Turns, then the turns between two rows, first turn first; the first pair answered:
turn k359:
[ 20, -11,  11,   5, -16,  -6,  -7,   7,  -9,  -3, -11,  12,  -5,   9, -19,
 -25,  26,   0, -13, -10]  ->  [  9, -10,  -4,  16, -13,  -7,  -5,   7, -11,  -3, -20,  12,   0,   4, -10,
 -18,  24,  -9, -15, -21]
[ 21, -19,  22,  12, -18,   7,   3, -21,  33,  58, -10, -19,   8,  23, -52,
  13,  51,   4,   4,  -3]  ->  [ 12, -17,   7,  25, -23,   2,   7, -19,  32,  63, -27, -13,  12,  15, -43,
  19,  51,  -2,   2, -17]
[ 22,   9, -35, -11, -53, -14, -13,   9,  -8,  26, -37,  21,  31, -44,  -9,
 -14,   6,  26,  18,  18]  ->  [  8,   6, -64,   8, -40,  -2,  -1,   4, -14,  10, -48,  12,  37, -39,  10,
  14,  -4,   0,  28,   5]
turn k765:
[  7,  -6,  25,   3,  -1,  19,  -9,  29,  42,   5,  -4, -12,  18,  29,   7,
  21,  27, -30,  11,   2]  ->  [ 15,   7,  27, -11,  24,  18, -16,  20,  18, -33,  21,  -9,   5,  16,  14,
   9,  12, -19,  24,  27]
[-20, -11, -32,   9,  19,  25,   8, -12, -22, -62, -20,  30, -21, -11,  45,
  24, -43, -46,  31, -19]  ->  [-29, -25, -36,  26,  -5,  24,  13,  -1,  -4, -31, -44,  27,  -8, -10,  45,
  32, -32, -51,  18, -41]
[  7, -32,   5, -13,  28,  30,  11,  13,  -4, -17,  32, -28,  -2,  26,  -1,
  18,  -7, -12,  31,  16]  ->  [ -4,   2, -15,  -5,  30,   7,   1,  13, -31, -38,  35,   6,  -4, -22,  23,
   1, -26,  -2,  33,   8]
[-27,  23,  -5,   4,  12,  -6, -27, -13,   6, -22,  -6,  -3,  11,   7,  10,
  34, -13,   4, -10,  10]  ->  [-28,  19,  -8,   9,   2, -10, -25, -12,  11, -11, -12,   0,  15,   3,   8,
  36,  -8,   5, -13,   2]
turn k129:
[ 25,  19, -28,  -1, -11,  -4,   2, -19,   6, -13,  18, -13, -14,  -3, -25,
 -18,  27,  11,  18,   3]  ->  [ 28,  18, -28,  -2,  -6,  -3,   1, -20,   5, -15,  19, -15, -15,  -3, -21,
 -17,  24,  12,  20,   3]
[ 23, -13,  13, -17,  12,  -1,  -3,  13,   8,   8,   6, -14,  -6,  13, -30,
  12,   9,  -2,   9,  26]  ->  [ 24,  -8,  19, -17,   5,  -8,  -8,  15,   7,  16,   2,  -3,  -5,   5, -33,
   3,   9,   5,   4,  27]
[ -4,  32,  34, -13,  13,  10,  14,  -5, -15,  -9,  22,  21, -13, -19,  -8,
 -12,  -2,   0, -13,  41]  ->  [ -5,  27,  30, -11,  22,  21,  20, -12, -15, -19,  27,  12, -16, -12,  -3,
  -3,  -7,  -7,  -7,  44]
Then:
(2 to 3 turns a pair)
[ 19,  12,   3, -35,  11,   2, -13,  -4, -21, -20,  22,   4, -15, -18,   2,
 -16, -20,  25,  -8,  37]  ->  [ 19, -28,  13, -21, -14,  18,   5,   3,  17,  29,  -2, -22,  -7,  28, -20,
   6,  12,   8, -18,  17] | k765, k765, k765
[ 15,  15,  56,  11, -50, -11, -20, -28,  22, 108,  11,  20,   2,  10,  -4,
 -43,  29,   1, -16, -40]  ->  [ 20,  61,  50,  -6, -14, -29, -37, -41, -24,  46,  44,  47, -15, -37,  17,
 -70,  -9,  21,   0, -12] | k765, k765, k765
[ -9,  20,   3,  -9,  28,  10, -22, -19, -11, -30,  23,  11,  -6,  -9,   0,
   0, -15,  17,  16,  20]  ->  [-19,  12,   1,   7, -26,  -8, -22,   1,  15,  31, -14,  26,  14, -15, -12,
  -9,  11,  20, -14, -19] | k359, k359, k765
[  4,  24,  15,  -6,   5, -13,  -7,   2, -18,  -6,   6,  23,  -4, -23,   8,
 -23, -15,  18,   4,  12]  ->  [  0,   6,   3,  -1,  31,  16,   6, -11, -19, -24,  10,  -4,  -6,   3,  18,
  13, -20,  -9,  19,  18] | k129, k129
[-17, -18, -10,  -2,  19,  13,  10, -22,  -6,  -5,   2, -18,  19,  16, -20,
  30, -18, -32,  22,  24]  ->  [-25,  20, -17,   9, -15, -29,  -7,  -4, -17,  11, -14,  32,  25, -40,  -8,
  -9, -19,  -6,   2,  -1] | k359, k765, k765
[ 16,  -7,  30, -26,   2,  12,   8, -13,  17, -19,   3, -20, -20,  17, -13,
   7,  -6,  32,  17,   6]  ->  [  0,  22,  -1,   1, -22, -15,   2,   0,   4,  -6, -25,  16,  -7, -30,  10,
  -8,  -7,  36,   2, -35] | k765, k765
[ -6,  14,  -8, -14,  34,   2,   9, -13, -37, -53,  17,   6, -14, -16,  26,
   1, -30,  -6,  20,  29]  ->  [  6,  22,  23, -27,  -4, -26, -10,   4, -21, -20,  18,  31, -19, -34,   2,
 -40, -13,  26,  -2,  31] | k359, k359
[-22, -15, -27,   3,  26,  -5,  12,  15, -42, -26,  -4,  -9,  11,   1,  15,
  19, -22,  -6,  14, -12]  ->  [ -1,  -3,  20, -24,  -4, -30, -12,  31, -27,   3,  11,  14,  -2, -10, -20,
 -27,  -5,  36,  -4,   9] | k359, k359, k359
[-23,  -1,  -8,  22, -29,   5,   4,  16,  14,  25, -27,  -3,  21,  -9,  -2,
  -1,   5, -12, -19, -38]  ->  [  1,  -5,  21, -21,  23,  23,  -2, -10,  -7, -33,  30, -25,  -5,  12, -13,
  -2, -15,   0,   8,  27] | k765, k765
[ 15, -25,  -7,  16,  47,  21,  23,   4, -18, -46,  10,   9,  31,   4,  23,
  35, -42, -11,   2, -24]  ->  [ 22, -39,   8,   7,  43,  28,  23,   3,  -4, -37,  16,  -6,  25,  23,   9,
  39, -35,  -9,  -1, -13] | k765, k765, k359
[ -8, -13, -12,  13,   1,   7,  12,  -1,   4,   7, -10, -18,  11,   6,   7,
  28,   5, -17,  -4, -12]  ->  [ 10,  -8,  17, -17,  12,   9,   2,  -8,   5,  -6,  20, -23,  -5,  16, -12,
  14,   4,   1,   5,  22] | k765, k359
[  3, -20,  -1, -17,  -6,   4,   7,  12,  15,  19,   4, -10, -15,  11, -18,
  -8,  -8,   5, -17,  11]  ->  [ -7, -18, -14,   0, -13,   0,  12,  15,  12,  24, -13,  -6,  -9,   3,  -5,
   0,  -9,  -2, -20,  -9] | k359, k359
[ 29,  22,  11, -22,  22,   2,   2, -14, -23, -37,  14,   6,  -9, -35,  20,
 -14, -18,  20,   1,  17]  ->  [ 37,  13,  29, -34,  18,   6,   0, -13, -13, -26,  19,  -1, -12, -18,   6,
 -18, -11,  22,   3,  24] | k129, k359
[ -3,  21,  -9,  21, -33,  -7,  -8,  21,  -2,   2,  -1,   5,   8,  -7,  11,
 -25,  11,  11, -10, -10]  ->  [  2,  -8,  -9,  19, -10,  22,   6,   8,   7,  -7,   5, -33,  11,  37,   5,
  10,  14, -10,   2,   0] | k359, k765, k359
[-19,  27,   5, -14,  10, -17,   2,   6,  -9, -63,  12, -13,  -9, -13,  -6,
 -22, -10,  12, -10,   2]  ->  [-30,  30,  -7,  -1,  -5, -23,   2,  11,  -8, -53,  -7,   0,  -2, -23,   5,
 -21,  -6,   7, -16, -20] | k359, k359, k359
[-14, -16,  -6,  15,  -5,   6,  11,   5,  13,  29, -11, -16,   3,  18,  15,
  17,   6, -18,  -5, -16]  ->  [ -3,   8,  -5,  -4,  28,   7,   0,  -6, -16, -19,  22,  -8, -12,  -2,  24,
   1, -20,  -6,  14,  13] | k765, k765
[  3,   5,  25,  -9, -37, -19,  -5,   4,  22,  27,   2,  19, -10, -12,  -4,
 -29,  14,  22, -13,  -1]  ->  [ 13,   1,  37, -23, -18, -10,  -4,  -3,  18,   9,  21,   6, -21,   3, -13,
 -25,   9,  21,  -1,  19] | k765, k765
[ 12, -54,  11,   9,  -8,  21,  19, -18,   2,   0,  -9, -10,   1,  25,  18,
  -4,   3,  -5,  27, -30]  ->  [  5, -26,  -6,  19, -15,   0,  11, -12, -15, -10, -19,  20,   7, -15,  36,
 -16,  -8,   2,  23, -44] | k765, k765, k765
[  5,  -2, -28,  -8,  44,  19,   7,   0, -13, -38,   6, -27,  -5,  19,  24,
  44,   1, -13,  18,  35]  ->  [ 26,  11,  22, -35,  -3, -23, -22,  20,  10,   6,  17,   7, -17,   1, -19,
 -15,  21,  39, -13,  49] | k359, k359
[ -4,  11,  22, -20,  -2, -11, -18,   8, -19,   6,  13,  31,   4, -31,   0,
 -42,  -3,   9,   4,  -1]  ->  [-18,   3, -12,  -3,  29,  19,  -1,  -9, -33, -23,   7,   6,   9, -19,  25,
  -2, -20, -26,  24, -10] | k359, k359, k359
[ 27,   0,  14, -42,  -2,  23,  38,  25,  -2,  17,  38,  -8,   1,  21, -30,
  16,  -5,   9,  18,  41]  ->  [ -3,  37, -38,   0, -11,   2,  40,  31, -29,   9,   3,  32,  21, -38,  17,
  18, -20,  -5,  14,  -9] | k765, k765, k359
[ 30, -20,  55, -30,   4,  -8,  -8,   4,  20,  12,  45, -16, -31,  27, -21,
 -22,   8,  18, -12,  38]  ->  [  8, -15,  27,   7, -43, -27,  -5,  24,  33,  61,  -6,  10,  -8,  -2,  -5,
 -25,  30,  12, -38, -23] | k765, k765, k765
[ -3,  13,   6, -14,  18,   4,   3, -12, -27, -27,  23,  13, -17, -22,   8,
   9, -13,  17,  13,  30]  ->  [-17,  -8,  -8,  14, -29,   1,  16,   6,   7,  36, -26,  10,   3,  -6,   2,
  21,  16,   4, -13, -18] | k765, k765
[-14, -24, -22,  26,  -8,  42,  33,   5,  25,   3, -32, -23,   3,  34,  11,
  42,  -8, -43,  -3, -15]  ->  [ -6,  17, -26,   9,  31,  28,  12,  -8, -22, -61,   6,   5, -13, -10,  34,
  17, -45, -20,  15,  19] | k765, k765
[ 14,  66,   6,  -7,  39, -15, -25, -19, -33, -61,  15,  56,  -8, -70,   5,
 -18, -27,  16,  14,  13]  ->  [ -1, -29,   4,  26,  -9,  35,  18,  -8,  52,  45, -52, -18,  27,  39, -26,
  57,  34, -41,  -7, -43] | k765, k765, k359
[ 15,  26,   7,  -9, -19, -38,  -4,  14,   6,   0,   5,   3,  -1, -32,   8,
 -48,   8,  27, -17,  -1]  ->  [ 21, -21,  16, -15,   3,   5,  16,   1,  29,   3,  15, -51,  -1,  36, -10,
  -4,  16,   0,  -1,  16] | k359, k765, k765
[ -9,  10,   1,   7, -27, -13, -16,  16,   4,  20, -16,  15,   6, -19,  10,
 -20,   1,   7, -18, -30]  ->  [  4, -25,  23, -16,   9,  19, -10,  -3,  12,  -5,  12, -33,  -7,  33, -12,
   8,   0,  -6,   1,   8] | k765, k359, k765
[  6,  10,   9,  -1, -31, -34, -33,   7,  17, -23, -27,  59, -15, -45,   1,
 -49, -13,  25,  -8,  15]  ->  [-11, -39,  -7,  28, -45,  -2,  -1,  14,  52,  23, -68,  18,   6,   7,   2,
   1,  14, -14, -12, -23] | k359, k765
[  3, -31, -24,   2,  -3,   5,  19,   3,   7,  18, -29,   2,   9,  20,  -3,
  16,  23, -10,  17, -18]  ->  [ 13,  -4, -20, -15,  32,   0,   3, -11, -23, -33,   7,  12,  -9,  -3,   8,
  -2,  -2,   2,  31,  13] | k765, k765
[ 19, -21,  40, -29, -14,  15,  -7,  13,  33,  16,  17, -22,  -6,  29, -40,
  -7,  24,   7,  -9,  14]  ->  [ -8,  35, -17,   5, -13, -20, -17,  16, -13, -14,  -4,  33,   3, -57,  16,
 -24,  -8,   8,  -9, -25] | k765, k765, k359
[  8,  14,   4,  -1,  13, -31, -17,  -8, -20, -12,   7,  39,   2, -40,  15,
 -27, -21,   2, -17,  -9]  ->  [ 12, -38,  24,  -4,  -4,  -1,   0,  -6,  29,  35,  -9,  -8,   6,  27, -17,
   5,  11, -17, -23, -15] | k765, k765
[ 11, -43,  31,  -8, -13,  37,  19,  -1,  41,  27,   3, -54,  -7,  72, -24,
  29,  28, -22,   5,  16]  ->  [ 30,  20,  59, -46, -11, -13, -24,   0,  -1,  -6,  46,  10, -31,   2, -31,
 -45,   2,  39,   0,  55] | k765, k359
[-16, -29,  -3,   9,   3,  28,   8,  -7,   3,  -2,  -7, -21,   4,  13,  -4,
  30,   1, -14,   8,  -5]  ->  [ -6,  -5,  12,   4, -31,  -6, -11,   8,   6,  23, -10,  16,   0, -19, -18,
  -9,  11,  20, -11, -13] | k129, k129, k129
[ 17,  -1, -15,  12,  22,  17,  17,  -4,   8,   0,  -1, -14,  -9,  15,  -3,
  18,   2,  -8,  13,  35]  ->  [ 13,  27, -18,  20,  -5, -11,   4,   8,   3,  14, -14,  22,  -4, -26,   0,
 -11,   7,   8,   0,  16] | k359, k765, k765
[ 33,  15,  22, -46,  33, -39, -47, -31,   5, -34,  36,  16, -30,   1, -18,
 -36,  -5,  25,   6,  24]  ->  [ 29,  21,  19, -36,  13, -57, -52, -19,   9, -15,  21,  36, -25, -15, -16,
 -49,   1,  32,  -4,   8] | k129, k359
[ 34,   8,  29, -15,  16, -11, -37, -22,   7,   1,  17,  -3, -28,   1, -19,
 -24,   8,  32, -13,  17]  ->  [ 30,  -5,  30, -10,   2,  -8, -35, -19,  20,  23,   6,  -8, -21,  15, -27,
 -19,  20,  24, -21,   7] | k359, k765, k765
[-10,  13,  -9,   5,   2,  -2,  -2,   0, -21, -21,   8,   1,   9, -24,  18,
  -1, -13,  -3,   9,   3]  ->  [  1,  11,   6,  -8,   4,  -7,  -7,  -3, -16, -23,  19,  -3,   4, -16,   5,
 -10, -13,   8,   7,  17] | k359, k359
[ 17, -17,  11,  -1, -22,   8,  -6,  -8,  30,  23, -11, -23,  -6,  41, -26,
   4,  18,   1, -11,   8]  ->  [  3, -18,  -8,  16, -33,   6,  -1,  -6,  30,  30, -27, -15,   3,  32, -15,
  10,  17,  -9, -15, -15] | k359, k359
[ 21,   8,   2, -38,  -9, -39,   9,   1,  25,  -2,  33,  14,   5, -12,   8,
 -28,   4,   0,  -3,   3]  ->  [  5,   5, -26, -13, -20, -36,  19,   5,  25,   8,   8,  16,  16, -16,  21,
 -12,   5, -16,  -6, -28] | k765, k359
[  9,  12,  26, -25,  23, -11, -30,  -7,   0, -27,  33,  23,  -5, -25,  -3,
 -35, -11,  25,  13,  39]  ->  [ -5,   3,  10,   3, -28, -24, -23,  16,  28,  40, -16,  36,  16, -26,  -7,
 -35,  20,  22, -18, -15] | k359, k765
[ 56,  36,  49, -70,  25,  -4, -32, -21,  -9, -65,  58,  -4, -27,   3, -31,
  -6, -25,  22,   4,  68]  ->  [ 12,  33, -35,  -9,  59,  23,   3, -35, -38, -97,  16, -19,   3,  -9,  41,
  56, -49, -40,  25,  14] | k765, k129, k129
[ -8,  42, -28,   0,  35,  -9, -10, -10, -48, -60,  27,  26,  -8, -37,  37,
 -16, -42,   6,  14,  11]  ->  [  3,  41,  -1, -20,  19, -22, -19,  -4, -41, -50,  33,  38, -18, -44,  16,
 -42, -35,  27,   3,  23] | k359, k359
[  7,  24,   5,   5,  24, -18,   1, -15, -35, -59,  38,  20,  -8, -33,  21,
  -3, -13,  -4,  14,  21]  ->  [ -8, -23,  -3,  37, -35,  -7,  24,   7,  24,  35, -24,  -3,  19,  11,   2,
  27,  37, -30, -15, -35] | k765, k765
[ -6,   5, -27,  15,  20,   1,   4, -14, -29, -39,  -5, -11,   0, -13,  31,
   6, -22, -10,  15,  11]  ->  [ -9, -24, -20,  22, -23,   1,  13,   4,  12,  26, -36, -22,  14,  16,   2,
  11,  12, -17,  -9, -16] | k765, k765, k129
[-30,  -2, -47,  43,  50,  15,  13, -11, -30, -12, -17,  -4,  26,  -5,  59,
  61, -20, -27,  26, -45]  ->  [-20, -28, -29,  31,  61,  34,  20, -18, -19, -11,  -7, -33,  22,  33,  39,
  72, -12, -31,  33, -24] | k765, k765
[ 10,  -2,  28, -16, -26,  -7,  -4,  -8,  -2,  21,  -8, -12,   2,   9, -18,
  -9,  18,   7,  -5,  21]  ->  [  8,  -8,  28, -20, -19,   2,   0, -10,  -2,  20,  -7, -17,   4,  19, -17,
   3,  17,   2,  -1,  25] | k359, k765
[-10, -20, -12,  11,  22,  34,  12,  -4,   1,   0,  -6, -22,   9,  34,   0,
  33,  -1, -15,   9,  -8]  ->  [-12,  19, -29,  17,  30,  15,  -1,  -6, -30, -28,   4,   9,   7, -11,  23,
  12, -24,  -2,  10, -11] | k765, k765
[-15,   0,   0, -18,  -2, -17,  -5,  10,   3,   7,  21, -21, -24,  -1,  -9,
 -21,  24,  -8, -27, -15]  ->  [-23,  -6, -20,  -6,  13,  -4,   4,   5,  -1,  -5,  16, -29, -18,   3,   8,
  -3,  17, -21, -19, -22] | k359, k359, k359
